Families of rows that turns and mirrors carry onto each other, the same ones carrying the whole set onto itself: the rest of each named row's family, in list order
4 families of 8 rows
korun: -23; 8; -2; 15; -2; 12; -3; 13; -4; 3
pade: 0; -16; 7; -8; 17; -6; -3; -17; 12; -6
nov: -1; 5; -8; -20; -13; 15; -10; 6; -8; -14
tuduv: -11; 1; -9; -15; -4; 6; -12; 6; -23; -13
rof: -14; -15; 0; -17; 13; 4; -10; -9; 6; -17
lut: -22; 4; -6; -7; -3; 13; -8; 16; -9; -6
lovif: 20; -5; 2; -1; -1; -15; 5; -13; -10; 4
sofe: -16; 7; -9; 5; -2; 10; -10; 9; -21; -8
rola: -24; -6; 0; 3; 17; 11; -9; -6; 8; -11
nep: 17; -9; 0; -18; -2; -14; -2; -9; -15; -3
ras: 23; 0; 6; 1; -10; -4; 7; -11; 6; 4
zave: -13; -1; -6; -25; -6; 5; -8; 12; -10; -8
besa: 13; 0; -4; -26; -15; 5; -6; -1; -5; -10
Bek: 22; -2; 2; -16; -11; -3; 2; -9; 1; -3
pedu: 2; -8; -1; -30; -4; -7; -2; 4; -6; -2
bop: 13; -10; 5; -19; -3; -14; 3; -4; -1; 5
Firi: 14; -7; 9; -1; -1; -15; 10; -6; 4; 14
Misu: 4; -4; -6; -23; -4; -5; -8; -1; -21; -10
dafir: -6; -16; 4; -17; 15; -1; -7; -14; 9; -13
mizis: -2; -13; 8; 3; 17; -4; 1; -17; 15; -4
bola: -11; 11; -7; -2; -13; 21; -9; 8; -6; -10
dunef: -19; -6; 4; 12; 17; 8; -5; -9; 10; -6
fivo: -11; 7; 3; 23; 0; 3; 5; 5; 3; 12
nup: -9; 14; -3; 15; -9; 21; -4; 6; -2; -4
seram: -15; 8; -4; 21; 0; 9; -5; 5; -17; 0
ledu: -21; -10; -1; -9; 15; 10; -13; -5; 6; -16
gufu: 6; 0; 7; 19; 0; -8; 10; -3; 5; 16
Kofa: 11; 1; 5; 19; 2; -12; 6; -10; -8; 9
Redu: 2; 11; 1; 24; -9; 12; 2; -1; 4; 3
kimav: -10; -10; 7; 13; 18; 1; -2; -14; 15; -4
zole: 14; 7; 5; 19; -8; 3; 7; -8; 7; 6
Pivav: -1; 8; 0; 28; 2; -1; 2; -2; -11; 8

Which other rows belong to the same family as Pivav? tuduv, lovif, sofe, nep, Misu, seram, Kofa
Which other rows belong to the same family as dafir? pade, rof, rola, mizis, dunef, ledu, kimav
Which other rows belong to the same family as bola? nov, ras, besa, Bek, nup, Redu, zole

Families of rows that turns and mirrors carry onto each other, the same ones carrying the whole set onto itself: the rest of each named row's family, in list order
13 families of 3 rows
kamar: -22; -26; -2; 30; -13; -20; -14; 9; -4; 28; 8; -13; 12; 6; 22; 16; 23; 11; 21; -10
dem: 12; -31; -4; 15; -7; -3; -13; 29; 12; 20; -4; -22; 23; 5; 1; 27; -3; -14; 22; 0
guna: -21; -33; -5; 11; -29; -9; 2; 20; 10; 27; -3; -13; 9; -4; 19; 0; 28; 13; 27; 12
bub: 17; -19; -21; 5; -22; 8; -6; 3; 0; 13; -7; -22; 4; 5; 10; 10; -10; 3; 6; -4
zef: -16; -15; 2; -1; 7; 3; 9; -4; 9; -2; 31; -4; 10; 13; 19; 21; -2; 3; 12; 12
Vefa: -20; -41; 12; 19; -12; 0; -4; -5; 24; 9; 11; -5; 7; 8; 28; 37; -8; 0; 19; 7
mif: -17; -17; -8; 18; 9; -21; 29; 16; 4; 9; 13; 4; 4; -5; 15; 15; 1; 5; 18; 3
mobib: 6; -30; -12; 4; -27; 5; 14; 16; 12; 16; -10; -31; 7; -13; 11; 1; -8; 0; 17; 12
Der: -14; -21; -13; 14; -23; -10; -16; 7; -2; 25; 1; -2; 6; 15; 17; 10; 27; 15; 20; -6
nuvu: 5; -17; 1; 19; 3; 8; 8; 12; 13; 13; -12; -30; 16; -10; 11; 3; -7; -1; -1; -10
Gafu: 19; -26; -13; 18; -17; 10; -9; 13; 0; 16; -2; -25; 15; -12; 20; 15; -4; 4; -1; -5
zuvi: 14; -13; -3; 4; -19; 2; -10; 13; 7; 18; -12; -24; 15; -6; -6; 0; -2; -1; 19; 10
nugi: -23; -26; 0; 9; -7; -10; -18; 6; 7; 27; 8; 0; 11; -4; 6; 7; 35; 6; 20; 4
zufiz: -20; -30; 9; 5; 2; -16; 12; -14; 13; 5; 16; -8; 4; 6; 4; 11; -16; -6; 19; 9
dasa: -17; -22; 5; 24; 4; -2; -5; 16; 12; 28; -2; -10; 18; -5; 22; 2; 30; 10; 5; -9
Rut: -32; -30; -10; 21; -11; -8; -7; 12; 8; 15; 1; -24; 15; 3; 11; 11; 36; 16; 19; 6
buka: 2; -32; -23; 8; -10; 14; 0; 9; 9; 7; -2; -41; 13; -12; 7; 14; 1; -3; 3; 6
nugut: -21; -27; 13; 19; 16; -12; 19; -2; 14; 16; 15; -14; 10; 4; 27; 7; -6; -6; 10; -6
goda: -20; -31; 6; 26; -23; 3; -22; 10; 20; 19; -8; -11; 15; 5; 14; 32; 18; 12; 23; 1
roba: -12; -28; -4; 8; -12; -15; 10; -14; 4; 8; 16; -2; -2; 24; 25; 15; -14; 3; 16; 1
Bage: -1; -29; 10; -3; -4; -13; 10; -6; 11; 13; 21; -7; 6; 6; 16; 6; -19; -11; 22; 17
neb: 5; -43; 8; 11; 1; -6; 4; 15; 20; 7; 15; 3; 18; 15; 22; 27; -13; -7; 13; 11
kof: -9; -12; -17; 20; 3; -12; 12; 30; 1; 20; 1; 1; 8; -15; 9; 11; 22; 10; 17; -1
Libi: 1; -32; -1; 18; -18; 14; -14; 6; 20; 13; -7; -28; 11; -5; 12; 35; -14; -8; 17; 2
zed: -3; -40; -1; 12; -6; -7; 22; -10; 10; 12; 13; -5; 7; 21; 0; 25; -15; 1; 29; 1
litil: -9; -39; -7; 15; -11; -5; -4; 7; 3; 33; 11; 5; 13; 13; 5; 23; 30; 9; 31; -2
gosef: 5; -12; -18; 15; 4; -4; 25; 22; 4; 7; 0; -7; 7; -16; 7; 13; -7; 4; 8; 1
Puzok: -26; -41; -3; 10; -2; -6; 19; -8; 15; -4; 19; -17; 8; 10; 23; 16; -4; 6; 8; 15
gukor: -15; -33; -2; 8; 0; -3; 21; -9; 25; 5; 33; -12; -3; 1; 20; 16; 5; 3; 18; 9
dila: -10; -33; 11; 25; -8; -14; -9; 26; 16; 13; -3; 1; 24; 22; 6; 22; 14; 11; 24; 3
Fus: -20; -39; 2; 5; -17; -15; 26; 2; 15; 13; 14; -12; 1; 3; 27; 4; -8; 0; 26; 16
Rure: -15; -24; 11; 9; -14; -14; -11; 10; 9; 23; 8; 7; 14; 8; 13; -1; 26; 14; 24; 15
fem: 3; -3; -13; 0; -1; 15; -5; 10; 2; 5; 8; -31; 14; -2; -1; 19; -2; -6; 13; 1
gizun: -10; -30; 8; 24; -8; -15; 15; -7; 5; 0; 12; -12; 7; 13; 25; 16; -22; 10; 8; 1
bifo: -22; -4; -1; 11; -4; 2; -11; 14; 3; 7; 8; -9; 19; 11; 3; 14; 29; 19; 20; 3
gasag: 13; -21; -7; 2; -12; 13; -6; 6; 11; 7; -10; -20; 13; -16; -7; 5; -3; 3; 2; 7
likeb: -18; -21; -5; 20; -14; -1; 0; 8; 21; 14; 8; -15; 6; 1; 3; 9; 39; 25; 21; 3
pov: 22; -34; -14; 11; -18; 17; 3; 9; 9; 18; -9; -10; 15; 2; -6; 20; 3; 10; 16; -1
nopa: 8; -19; -18; 10; -10; 10; 8; 4; 20; 8; 5; -41; 2; -11; -5; 13; 2; -1; 18; 0

Which other rows belong to the same family as gizun? kamar, Gafu
Which other rows belong to the same family as bub? Der, roba
Which other rows belong to the same family as mif? kof, gosef
Which other rows belong to the same family as nugut? nuvu, dasa
Which other rows belong to the same family as Bage? zuvi, Rure
Which other rows belong to the same family as Vefa? goda, Libi
Which other rows belong to the same family as neb? dem, dila
Which other rows belong to the same family as mobib? guna, Fus

Families of rows that turns and mirrors carry onto each other, the same ones carrying the whole set onto itself: the rest of each named row's family, in list order
3 families of 6 rows
H: 11; 3; -4; -11; -10; 1; 0; -11; -1; 1; 3; 4; 24; 29; -23; -4; 5; -17; 5; -8; 28; 2; -2; -9; -16; -3; 0; -2; 3; 7; 4; 25; -3; 9; -12; -6; -28
P: -3; 12; 16; 11; 6; 24; -16; -9; 6; -10; 26; 16; 1; -4; 5; -9; -13; -9; 7; 12; -5; -23; 15; 12; -14; 12; 20; 17; -10; 5; 21; 8; 24; 12; 4; -1; 3
Z: 4; 7; 13; -1; -6; 2; -8; -5; 2; 9; 18; -17; 23; 19; -28; 7; 10; 20; 7; -10; 14; 6; 13; -8; -3; 1; 32; -12; 22; 20; 21; 7; 1; 11; -21; -3; -14
K: 1; 10; 15; 1; -12; 9; -10; -6; 1; 18; 25; 1; 22; 24; -24; 14; 2; 8; -16; -6; 15; 4; 9; -15; -11; 2; 24; -9; 15; 30; 26; -3; 4; 10; -16; 3; -29
R: -17; 18; 2; -2; 1; 6; -29; -18; -3; 5; 9; 4; -13; -17; 22; -1; -15; -5; 11; -12; 12; -11; 19; 0; -7; 6; 13; -10; 1; -14; 10; -13; 15; 15; -11; 8; -7
E: -11; 24; 13; -4; 3; 3; -29; -19; -7; 7; 13; 9; -23; -12; 9; -7; -6; -8; 9; -16; 15; -19; 17; -3; -4; -7; 7; 4; -8; -15; 1; 7; 4; 13; -2; -1; -9
N: -11; 20; 18; -14; 8; 11; -21; -9; -5; 0; 8; 0; -9; -8; -8; -12; -8; -18; -3; -11; 15; -11; 1; -11; -34; 7; 17; -1; -12; -6; 28; -1; 28; -6; 15; -19; 1
C: 2; 3; -1; -3; -9; -1; -8; -13; -12; -5; 3; 2; 27; 28; -19; -1; -10; -5; 15; -3; 33; 1; 4; -17; -16; 1; 3; -17; 9; 11; 20; 21; 6; 19; -25; 6; -37
X: -1; 23; 22; -4; 11; 11; -29; -13; -5; -3; 25; 7; -9; -10; -8; -4; -12; -7; 8; -5; 11; -13; 0; -16; -34; 15; 22; -13; 2; -11; 27; -1; 35; 8; -5; -20; -1
F: -3; 8; 1; 16; 14; -2; 7; -16; 1; 5; 18; -10; 30; 18; -25; 5; -11; -5; 0; 13; 30; -9; -3; 2; -10; -12; 23; -14; -7; 23; 13; 4; -4; 12; -1; 15; -26
L: -2; 10; 22; -2; -12; 1; -15; -10; -4; 16; 12; -19; 22; 30; -31; 8; -2; 2; -8; -8; 13; 12; 23; -14; -10; -2; 28; -3; 9; 17; 17; 11; -4; -2; -10; -1; -14
T: 2; 12; 7; 9; 12; -3; 13; -23; 0; 0; 20; -5; 31; 10; -32; 2; 3; 8; 16; 0; 17; -13; -4; 9; -14; -17; 27; -20; 11; 22; 16; 6; -4; 8; -3; -1; -21
S: -15; 12; 6; 7; 9; -4; -28; -15; 0; -6; 12; 7; -20; -10; 7; -9; -11; -5; 14; -5; 18; -4; 18; 3; -4; -8; 12; -6; -13; -14; 12; 3; 21; 27; -10; -4; 3
J: 8; 6; -1; -8; -5; -3; 6; -6; 3; -12; 5; 0; 38; 20; -24; -2; 10; -2; 22; -4; 23; 2; 4; -4; -10; -4; 10; -8; 6; 13; 16; 23; 7; 21; -21; -8; -25
V: 1; 3; 9; 4; 11; -5; 7; -28; -7; 8; 28; -4; 26; 16; -28; -7; -12; 4; 0; -1; 17; -13; 3; -1; -16; -17; 17; -17; -1; 17; 5; 12; -15; -5; 4; 5; -29
G: -8; 10; 9; -5; -2; 12; -15; -5; 1; -14; 17; 5; 13; -9; 22; -5; -24; -18; 6; 10; -1; -20; 17; 4; -13; 21; 22; 8; -12; -4; 17; -2; 21; 9; -6; 9; 0
D: -1; 4; 24; -4; -5; 10; -19; -4; -9; -17; 26; 5; -1; -7; 4; -11; -24; -18; 3; 11; -1; -18; 22; 7; -8; 16; 18; 10; -12; -3; 11; 11; 11; -3; 9; -3; 1
W: -10; 24; 11; -7; 4; 8; -19; -11; -2; 3; 10; 5; 1; -18; 8; -1; -13; -18; 3; -2; 7; -16; -2; -6; -38; 12; 21; -12; -7; -5; 30; -20; 29; 1; 1; -9; -6

Which other rows belong to the same family as K? P, C, X, F, S
Which other rows belong to the same family as W? Z, R, T, J, G

